In the data rows, the value 500 means zero.
Each row of this table is followed by its label. One hidden rule gives the labels. It looks at one to three of the table's principal directions, none of them among the few with the most spread.
487 493 333 650 553 596 500 533 586 423 609 602 449 586 491 517 528 369 478 545 569 516 454 536 494 562 383 526 461 339 458 495 536 0
338 482 664 233 589 314 568 558 557 529 282 446 525 379 583 539 270 604 278 431 315 526 308 515 527 353 572 464 471 611 623 447 522 0
502 368 522 412 516 422 515 458 540 530 397 471 536 433 565 460 483 580 533 533 391 575 494 425 533 427 563 304 485 627 529 484 508 4
579 655 561 381 410 518 615 450 415 530 458 684 503 400 476 573 462 605 427 303 604 369 473 413 536 420 431 598 718 538 426 433 435 1
476 475 619 278 482 369 591 499 489 528 338 591 504 372 571 585 342 636 377 355 474 542 393 407 533 301 526 396 562 668 527 419 486 1
481 450 582 515 483 527 374 681 429 583 644 315 531 652 441 431 546 468 747 502 551 487 834 528 435 600 709 650 364 529 574 571 468 3
768 293 389 671 301 494 364 411 394 485 508 597 485 395 506 572 644 528 706 469 759 608 687 175 456 463 382 315 358 535 402 502 380 4
561 398 493 385 514 348 605 444 523 503 269 589 415 287 587 529 397 590 334 468 493 491 249 368 584 284 419 272 583 627 467 470 490 2
461 488 364 697 585 580 530 407 647 318 521 622 339 536 549 674 516 352 219 623 633 661 130 632 526 532 238 513 468 253 432 497 685 2
410 547 489 240 599 395 664 531 590 528 372 533 552 451 560 399 384 572 426 420 373 501 420 452 564 421 561 484 594 570 561 435 471 0
350 590 842 400 397 450 409 386 401 462 447 477 555 439 533 804 390 673 317 431 409 764 359 645 423 374 573 472 465 675 607 422 630 2
289 603 439 467 709 582 724 631 691 467 514 676 458 696 478 517 321 430 331 441 471 470 302 753 591 419 524 534 683 488 525 425 682 1
612 579 456 474 432 519 631 580 421 527 521 710 444 543 439 529 449 516 558 280 772 406 581 409 526 360 480 533 663 596 413 452 434 2
317 457 298 869 610 771 315 526 691 321 840 525 493 780 486 606 639 257 543 741 474 772 503 743 414 766 413 579 263 169 547 505 705 2
373 558 684 366 502 490 560 531 487 526 510 521 562 624 501 582 385 579 495 392 437 614 547 644 475 389 666 460 560 699 561 435 588 2
457 477 383 766 513 692 415 527 566 423 714 605 503 694 451 576 556 347 560 566 537 540 575 627 435 613 423 506 414 351 459 491 583 1
356 560 608 188 588 524 700 569 599 593 495 588 634 632 526 434 392 628 566 337 359 510 639 555 569 448 726 530 705 663 566 394 559 2
576 428 476 517 471 412 481 423 483 446 397 544 388 317 577 573 479 487 330 543 509 496 267 417 503 402 340 368 471 477 438 513 472 0
576 497 475 507 490 564 581 460 505 521 555 549 495 589 495 439 561 465 565 493 521 414 577 527 517 527 498 470 619 511 396 516 502 2
593 648 430 498 526 595 650 537 508 527 543 523 459 612 410 414 582 448 523 421 765 330 574 512 582 641 454 838 678 329 417 543 499 4
532 507 272 508 640 656 749 462 706 485 566 659 504 708 499 343 595 409 560 519 571 454 526 547 628 614 450 528 726 366 384 478 594 3
522 486 526 375 544 390 623 571 454 609 428 423 500 544 491 286 433 525 626 485 369 363 576 540 535 335 696 276 637 795 491 534 438 3
565 558 311 655 621 601 595 629 536 592 589 384 498 711 359 165 588 323 692 596 513 132 692 619 559 671 560 621 613 401 425 625 448 1
502 531 214 619 613 626 624 617 627 467 656 645 499 736 447 334 520 300 619 491 564 383 617 539 513 581 447 526 546 367 420 490 471 1
524 528 533 371 538 331 580 445 488 501 300 363 432 361 538 436 472 552 360 540 513 521 291 475 566 431 491 496 537 546 525 544 494 4
521 571 592 475 456 446 488 480 393 573 419 416 535 407 447 445 480 588 523 491 412 374 506 514 509 440 576 456 575 643 526 522 446 2
498 480 516 667 406 595 293 465 449 424 675 475 517 548 495 639 601 435 555 559 548 646 603 513 380 631 438 580 300 362 506 512 508 1
478 622 538 333 540 505 672 480 512 555 468 566 536 519 501 406 451 541 462 425 379 343 477 564 553 455 551 501 734 585 457 469 486 0
601 498 384 776 486 754 444 455 508 489 753 512 451 674 430 449 736 358 667 653 569 383 645 625 502 716 449 575 586 327 365 589 567 2
409 520 386 721 613 657 517 578 597 459 662 521 465 749 429 464 522 336 542 610 498 479 506 745 502 574 518 501 519 421 481 533 633 2
540 709 595 357 501 525 616 530 423 640 467 360 583 539 381 320 559 593 607 410 557 258 684 529 583 630 647 832 716 502 514 549 445 3
374 668 388 541 665 715 711 617 658 490 677 646 508 836 412 423 476 361 504 448 552 378 546 762 565 611 529 715 717 363 452 471 638 1
516 219 442 608 443 345 155 399 471 437 481 251 508 258 642 463 614 475 585 802 198 736 470 330 369 526 482 144 081 515 596 571 392 1
529 345 609 618 321 418 168 390 381 402 511 389 500 320 574 752 567 552 490 585 528 846 488 354 348 499 427 397 124 488 580 504 475 3
488 546 282 602 573 641 606 482 602 453 653 647 509 674 476 391 584 405 627 547 483 542 541 574 531 528 499 385 627 490 442 465 545 3
264 396 497 483 642 422 484 488 642 416 441 500 472 474 613 560 369 513 358 655 192 779 199 666 503 314 574 129 424 666 629 442 663 2
624 418 399 369 490 326 607 462 473 558 336 479 523 392 540 291 495 566 622 480 453 479 537 298 548 346 558 216 553 724 474 499 355 3
468 456 225 798 580 668 444 523 625 355 739 595 412 692 495 503 616 267 559 666 567 643 464 611 462 603 380 436 397 305 452 516 589 3
439 599 420 710 610 749 513 514 580 496 749 426 497 787 410 373 656 325 602 684 418 360 593 818 514 748 545 649 615 325 440 588 633 2
488 503 627 551 397 537 281 609 377 533 645 373 551 540 450 570 531 477 624 468 535 480 762 486 371 629 570 718 291 423 562 540 423 0
290 531 688 459 518 591 445 437 553 412 630 559 489 579 586 745 456 528 351 549 320 767 347 752 442 461 557 441 506 544 558 432 709 2
485 488 527 503 480 539 465 457 525 470 530 528 537 513 522 578 514 498 462 489 506 557 517 489 473 571 447 569 443 404 495 476 521 2
615 594 408 616 519 625 639 459 493 520 576 564 438 635 425 386 591 398 537 524 584 268 513 623 556 553 446 531 737 457 336 559 521 2
620 357 416 660 369 445 288 473 376 496 560 434 538 426 502 445 589 465 724 581 437 548 684 335 379 474 501 232 274 603 489 535 335 1
473 440 444 576 530 555 463 462 574 453 535 534 482 496 532 543 544 476 474 584 467 579 432 517 512 541 446 453 468 423 500 492 567 2
276 630 670 201 569 566 631 556 603 487 570 637 565 615 564 649 380 603 389 326 450 673 487 618 521 487 622 709 628 506 593 366 637 2
333 384 208 760 747 671 494 615 773 385 722 483 433 813 509 395 576 225 562 764 439 652 459 741 517 668 495 451 374 278 526 543 695 4
391 602 498 329 639 489 766 591 587 578 418 633 529 592 476 377 321 536 449 382 363 319 433 631 604 338 618 405 784 686 498 433 542 0
743 494 479 365 372 348 645 477 360 609 267 678 502 265 478 433 399 629 508 259 626 209 525 183 561 270 414 350 678 699 376 457 269 0
306 518 520 645 603 652 419 556 622 393 691 460 460 723 499 639 522 369 420 625 503 699 434 781 455 648 508 662 383 305 564 513 717 3
630 415 677 545 323 351 267 384 314 519 328 304 486 193 513 629 540 619 422 547 536 505 441 327 441 498 420 511 302 504 533 569 406 2
507 426 181 999 573 788 281 491 628 344 868 455 433 748 453 451 758 116 594 842 489 484 558 690 393 877 280 582 260 039 392 622 571 1
426 293 629 467 431 344 241 439 491 408 411 359 493 298 639 728 482 590 400 594 454 914 383 362 407 463 482 395 121 496 657 482 535 4
618 465 516 451 398 473 465 391 439 517 471 541 545 366 543 499 546 536 509 471 437 416 549 343 464 520 412 447 496 483 423 491 379 1
504 381 291 786 523 584 345 462 568 359 662 504 404 548 535 541 635 328 533 719 515 695 418 537 437 579 371 359 304 345 476 540 559 3
410 454 636 449 436 426 343 513 442 471 510 425 542 448 544 639 457 579 514 488 449 748 535 475 408 444 589 452 303 594 626 464 507 2
712 518 843 242 262 231 489 341 204 627 166 370 476 105 523 591 456 813 407 344 589 424 424 262 530 270 544 443 608 807 488 526 356 4
418 477 502 576 531 542 427 443 566 424 544 471 504 527 534 580 527 458 422 605 424 640 404 589 467 574 452 496 399 398 532 498 591 2
574 597 246 564 664 642 830 541 652 539 509 685 436 686 412 273 520 378 510 476 621 179 454 605 677 534 430 550 867 414 335 516 555 2
588 623 248 717 542 724 603 518 565 448 686 648 428 687 392 436 656 350 585 509 778 405 550 553 567 663 373 715 656 262 378 525 544 3
511 481 516 483 441 442 410 530 425 507 538 416 554 517 496 462 515 501 632 483 488 585 659 434 420 494 578 461 364 576 546 505 409 2
534 494 617 341 454 310 488 406 432 533 270 377 523 257 547 497 455 646 389 491 430 521 370 370 524 422 500 459 472 592 559 504 428 2
482 671 438 473 626 658 702 626 574 545 640 505 454 765 408 349 554 388 552 462 655 299 605 686 591 661 566 846 740 348 435 553 572 4
260 448 389 806 614 809 291 578 693 352 910 522 520 832 504 631 612 262 564 718 388 735 592 796 384 789 483 622 265 177 560 497 717 0
595 558 467 483 444 585 537 537 462 522 610 566 499 580 457 488 583 482 618 394 704 447 691 422 501 590 491 701 564 414 438 500 447 3
559 476 601 448 380 465 393 426 408 477 492 524 470 330 562 649 523 566 428 464 522 554 460 382 449 480 422 524 439 477 484 488 448 1
466 478 422 446 535 504 577 480 579 487 486 613 565 531 528 469 464 518 530 457 436 562 514 457 519 453 506 376 534 551 504 427 501 1
653 695 541 297 514 406 845 516 425 607 286 593 409 449 432 372 386 556 357 284 691 118 376 487 649 340 467 619 904 616 355 518 426 2
425 701 762 158 499 385 677 505 440 601 293 465 573 418 474 526 346 725 358 281 508 429 441 521 585 398 638 711 718 655 584 440 511 2
415 435 616 436 502 366 354 570 442 592 427 208 649 483 476 367 467 571 663 563 287 533 698 485 439 529 728 445 292 649 670 541 423 2
447 453 133 868 650 813 460 605 713 386 883 576 475 897 442 385 690 164 706 697 572 541 681 678 467 803 423 602 398 151 431 545 608 2
608 450 435 456 432 474 514 556 470 514 509 587 513 500 500 496 503 504 605 361 690 501 668 295 482 487 467 552 448 484 466 470 386 2
Here are more rows. What is the label of each one?
390 340 578 486 446 441 295 471 548 404 459 557 540 338 619 780 413 563 347 492 436 793 392 364 405 475 394 444 190 414 614 407 529 -> 0
511 482 296 385 622 537 804 452 692 506 414 797 536 544 545 375 432 513 470 412 438 412 404 442 640 387 436 285 777 561 398 389 524 -> 1
604 577 832 150 321 290 520 409 288 607 252 424 532 193 542 604 421 784 386 287 548 452 479 294 514 362 556 613 592 686 529 476 373 -> 2
468 492 584 382 497 355 560 545 460 521 358 521 482 436 521 538 341 574 422 399 495 537 407 479 505 286 559 361 510 705 543 460 482 -> 2
513 456 662 133 448 178 545 536 408 590 190 413 564 236 580 466 309 709 436 322 437 527 476 240 507 274 604 406 434 755 612 445 327 -> 1
656 640 519 405 504 435 693 539 416 631 343 405 494 499 385 290 491 521 510 386 668 127 574 464 601 527 518 727 717 508 415 582 390 -> 2
530 575 473 414 539 580 631 575 523 575 560 523 523 624 448 377 543 501 620 419 588 360 671 508 569 578 585 684 671 472 466 509 490 -> 3
533 361 468 652 367 460 155 467 395 437 654 292 584 482 533 500 653 434 736 651 419 757 750 370 299 631 531 398 076 466 579 549 369 -> 2
397 423 694 346 421 412 335 469 450 501 496 437 598 387 599 629 446 625 506 485 285 709 556 434 395 446 604 392 321 623 621 440 472 -> 0
421 381 278 659 586 588 467 411 690 328 601 668 451 536 607 589 538 361 397 660 399 735 289 537 476 522 316 281 388 342 468 444 610 -> 1
511 506 267 814 604 718 456 575 604 449 737 427 444 763 400 381 699 274 656 687 658 472 622 651 518 778 463 705 448 213 458 604 594 -> 4
498 471 510 593 387 534 317 430 449 405 610 540 524 463 538 675 558 492 514 512 528 726 534 433 380 536 417 479 304 434 521 461 483 -> 1
365 310 208 983 634 736 327 442 774 215 751 627 366 712 567 732 613 189 349 817 559 876 234 713 435 681 209 400 197 095 471 502 786 -> 2
580 518 654 514 375 457 357 444 330 564 480 347 526 368 474 500 551 556 535 533 413 363 579 471 437 535 525 523 457 547 491 567 400 -> 0
456 281 113 999 522 658 157 438 653 230 794 522 452 609 553 605 712 197 588 846 508 919 455 496 337 718 244 311 005 146 515 521 568 -> 2
574 446 758 180 361 186 549 370 361 548 125 515 510 139 611 647 309 773 286 313 472 580 293 263 513 172 491 277 520 813 533 424 403 -> 2
326 504 599 286 616 422 517 705 544 623 465 307 626 582 479 335 394 571 635 456 343 474 704 535 521 530 792 626 445 604 690 499 481 -> 2
412 404 327 884 581 641 319 563 591 364 732 426 407 723 469 548 604 257 560 748 550 704 476 713 421 628 454 450 253 326 524 573 648 -> 4
666 556 691 426 248 371 336 418 208 547 465 378 521 295 487 566 561 631 589 409 574 505 644 312 391 441 529 521 417 649 498 532 304 -> 2
599 328 403 670 404 383 321 389 437 420 420 463 443 305 549 570 559 519 527 623 535 731 384 323 450 382 401 179 279 585 521 514 450 -> 4
403 583 594 309 608 473 652 646 535 628 424 429 559 585 444 361 390 571 535 401 449 332 591 583 589 485 700 648 656 598 575 499 519 -> 2
624 414 416 699 410 565 378 411 465 431 591 531 443 478 510 579 635 426 540 584 620 568 515 430 449 568 355 453 396 385 415 537 488 -> 3
531 543 550 237 522 280 683 563 470 586 225 522 519 354 511 405 296 603 381 310 508 323 416 356 566 310 515 480 596 652 515 460 369 -> 1
295 599 673 207 626 498 672 691 560 658 483 487 659 674 464 366 302 585 563 335 264 312 693 655 540 458 793 596 672 680 604 437 520 -> 0
473 512 167 999 559 784 260 536 591 316 878 435 445 807 377 492 739 121 619 795 640 585 579 715 377 868 303 675 203 049 459 610 588 -> 2
538 666 789 180 407 351 620 527 297 642 356 431 510 390 474 478 392 708 493 290 509 365 549 483 530 308 701 566 729 811 525 495 413 -> 3
503 514 534 450 485 413 489 468 476 503 396 412 524 430 499 494 492 560 474 494 532 568 468 443 508 493 513 530 445 520 554 504 479 -> 3
658 423 394 574 408 503 439 402 447 478 522 565 462 371 538 484 607 480 556 546 515 463 511 333 476 497 374 362 484 476 400 517 394 -> 1
431 538 656 317 489 368 586 506 476 504 328 556 492 416 533 637 325 638 335 350 544 614 344 490 528 293 543 459 550 673 566 423 543 -> 3
463 570 626 451 458 508 513 466 453 506 479 570 507 458 497 615 435 572 406 425 464 486 430 555 493 421 502 495 582 575 500 456 532 -> 0
422 543 621 452 569 488 645 562 551 479 394 610 374 542 497 688 323 515 223 393 664 488 242 657 576 360 453 594 632 511 488 472 672 -> 3
377 374 701 401 375 368 219 476 407 455 532 364 605 406 610 682 469 620 576 516 326 925 609 411 326 425 648 327 147 675 686 442 470 -> 3
464 581 442 638 586 639 617 469 596 473 508 631 458 586 442 536 477 433 351 529 514 352 322 685 577 531 387 545 679 390 421 494 636 -> 0
293 375 662 422 560 366 372 473 572 433 383 390 504 381 627 666 361 554 277 611 243 760 248 585 450 409 527 338 280 551 654 468 616 -> 1
369 523 364 626 648 761 527 557 715 415 734 601 471 737 495 551 594 351 471 588 560 563 495 679 541 749 431 770 524 159 491 489 692 -> 2
752 455 490 567 264 456 349 354 265 552 537 457 558 347 484 419 678 573 777 510 484 459 746 261 410 468 510 269 467 681 413 537 274 -> 2
